In the data rows, the value 128 means zero.
Here are some points:
[121 160 114 163 129  89  67 150  99 170  84 188]
[125  83 118 135 126  73  87 151 166 151  74 113]
[117 141 125 102 102 136 164 126 151 133 136 131]
[108 108 116 110 113 104 132 128 133 145 127 124]
[117 136 109 164 139  81  84 141 105 150 102 155]
[ 88 150  71 228 139   0   0 186  82 232  17 231]
[118 124 124 127 130 148 162 109 112 108 167 105]
[ 84 122  95 155 122  50  77 138  95 181 100 162]
[109 119 118 119 112  90  88 136 129 170  98 152]
[160 129 160  83 130 225 220 104 163  55 185  75]
[110 138 117 134 128 112 113 125  99 148 128 149]
[136 120 143 112 134 172 153 106 122  98 163 104]
[110 115 116 119 115  99 106 132 125 157 116 138]
[144 147 136 151 147 141 118 131 103 118 132 138]
[127 126 126 164 141  71  34 154  99 177  68 176]
[147 100 161  71 126 215 209  95 158  72 189  53]
[157 108 145 125 137 154 148 129 159  93 129  86]
[110 107 104 167 131  32  42 157 126 184  55 158]
[112 146 110 135 124 126 139 120 104 130 149 140]
[145 116 147 125 132 135 111 136 145 124 116 123]
[154 129 146 126 128 144 147 130 154 105 126 119]
[145 123 142 111 148 195 198  95 129  63 192  71]
[104  97 106 133 114  61 103 145 158 161  90 122]
[146 128 160  89 123 185 139 111 122 115 151 124]
[138 166 123 162 159 168 184 106  91  76 181 111]
[120 131 133 114 117 131 116 130 121 145 120 152]
[120  78 117 117 103  57  83 160 190 173  64 118]
[143 135 144 112 121 158 151 129 150 109 133 119]
[113 118 116 114 112 110 136 126 145 138 124 121]
[140 144 137 114 122 157 153 122 134 111 142 130]
[132 129 124 143 143 140 146 124 126 103 144 109]
[119 132 110 147 128 102 138 136 145 127 116 125]
[118 141 124 136 118  95  94 141 127 163  96 166]
[130 142 121 157 157 129 130 118  93 105 144 117]
[152 129 149 139 146 151 113 126 114 112 125 132]
[118 114 115 130 126 103 118 133 141 141 115 123]
[104 112 115 115 112  93 111 133 132 160 116 134]
[158 127 161  79 118 219 227 104 172  62 186  66]
[122 159 117 137 140 165 190 107 105  84 181 119]
[125 127 130  99 110 151 176 119 156 117 149 113]
[127 139 109 169 137  71  77 156 125 154  80 164]
[131 110 130 111 116 130 154 131 171 119 123 105]
[146 137 135 137 133 143 137 136 146 107 124 124]
[ 90 120  96 168 129  32  18 151  74 212  70 192]
[134 124 126 130 141 163 196 110 133  74 178  83]
Then 22 other points, each followed by its number:
[136 145 121 148 132 121 141 143 151 112 115 130] 0
[150 160 143 137 150 191 174 110 111  74 173 112] 1
[154 115 146 110 133 163 164 123 158  91 145  95] 2
[153 178 157 121 152 229 170  91  62  79 204 135] 3
[140 178 131 132 131 181 183 115 119  92 170 138] 4
[126 115 128 112 103 105 116 144 165 148  95 136] 5
[146  95 157  75 131 217 212  94 153  62 197  44] 6
[126 142 139  88 121 197 204  92 123  92 199 102] 7
[133 124 137  99 121 181 196 103 144  88 175  93] 8
[108 118 110 113 110 113 145 126 143 138 132 125] 9
[129 162 123 134 119 131 130 135 130 132 122 157] 10
[162 127 162  86 127 225 227  98 164  52 191  67] 11
[118 130 122 118 114 125 144 128 140 138 134 131] 12
[127 138 123 132 127 131 143 125 122 120 138 128] 13
[131 130 136 123 123 121 101 138 132 150 104 155] 14
[126 142 103 196 143  40  43 168 121 175  55 180] 15
[130 142 132 108 109 142 142 130 139 132 125 140] 16
[135 141 130 152 147 134 102 126  90 125 130 139] 17
[126 105 131 130 130 109 105 134 134 138 107 121] 18
[104  98 112 118 107  60  92 147 161 173  80 139] 19
[112 104 117 132 112  64  79 146 148 174  82 143] 20
[131 132 134 130 123 117 103 142 131 142 107 144] 21
Which two of these numbered points are nearest to each point below, looking only along the 5 directions in which the first points spread most? Their numbers follow each, nearest first.
[143 138 148 113 137 177 154 111 115 106 160 119] > 1 4
[121 116 115 158 150 102  89 131  97 136 118 135] > 17 18
[139  97 152  66 123 204 208  92 152  74 194  55] > 6 11
[106  90 118 108  97  67  80 150 158 186  77 135] > 19 20
[102 127 120 132 128 109  91 121  85 162 132 155] > 17 14
[130 145 111 192 144  48  38 164 123 169  52 179] > 15 20
[158 177 156 123 149 233 174  95  75  80 195 138] > 3 1
[146 179 153 108 141 237 184  93  82  86 201 137] > 3 1
[145 135 150 106 121 160 145 127 152 116 128 123] > 16 2
[ 87 127  94 171 131  34  17 146  64 209  77 197] > 15 20
[120 132 116 168 135  69  35 149  96 180  73 184] > 15 20
Here are 22 other points, each followed by its number:
[137 160 121 152 150 171 184 107  99  78 177 118] 0
[138 111 141 131 126 108  79 144 135 155  87 140] 1
[144 129 149  91 121 188 160 107 130 111 159 114] 2
[113  96 112 151 134  67  73 147 123 164  89 132] 3
[124 159 134  90 115 205 217  96 122  82 203 112] 4
[104 109 111 123 128 115 137 113 108 134 151 112] 5
[111 114 121 117 125 126 135 114 116 129 145 112] 6
[122 124 104 172 140  76 102 147 133 138  97 127] 7
[141  99 131 129 118  87  94 157 184 149  73 124] 8
[123 168 115 167 133  92  67 151  96 167  85 190] 9
[102 135 107 125 119 120 154 116 114 127 151 128] 10
[127  85 122 138 128  64  89 153 165 154  82 106] 11
[144 138 147 103 115 154 138 129 149 126 121 139] 12
[143 183 137 124 127 190 181 109 112  92 164 142] 13
[121 124 113 178 151  78  82 144 105 141 101 138] 14
[106 126 114 130 128 107  95 123  82 157 134 144] 15
[132 167 147 115 138 205 158  97  69 108 189 141] 16
[148 102 156  69 127 214 213  92 160  66 193  52] 17
[137 139 135 149 146 138 101 127  94 129 124 146] 18
[132 150 138 115 113 138 126 131 130 139 122 155] 19
[143 104 141 134 130 105  83 146 140 147  92 130] 20
[ 98 121 107 142 126  93 116 123 106 145 128 131] 21
Which two of these numbered points are nearest to each point below, looking only along the 5 directions in which the first points spread most? Their numbers follow each, nearest first.
[122 124 126 124 125 110  89 136 116 157 109 148] > 1 15
[127 124 134 119 135 148 142 116 117 118 155 117] > 6 5
[114 137 115 146 128  87  86 146 118 158  95 161] > 14 3
[148 125 143 125 130 143 141 136 150 112 123 115] > 12 19
[125 146 122 118 109 123 122 138 133 150 117 155] > 19 12
[128 161 117 159 130  88  71 151 101 170  88 193] > 9 14
[106 126 123 124 126 117  86 123  89 161 126 151] > 15 21
[128 153 127 135 121 124 123 138 129 138 115 153] > 19 18
[140 137 150  99 122 187 147 111 114 115 161 126] > 2 12
[110  96 106 150 133  60  79 145 123 165  92 128] > 3 7
[139 137 134 132 123 117  98 138 131 147 101 155] > 1 20
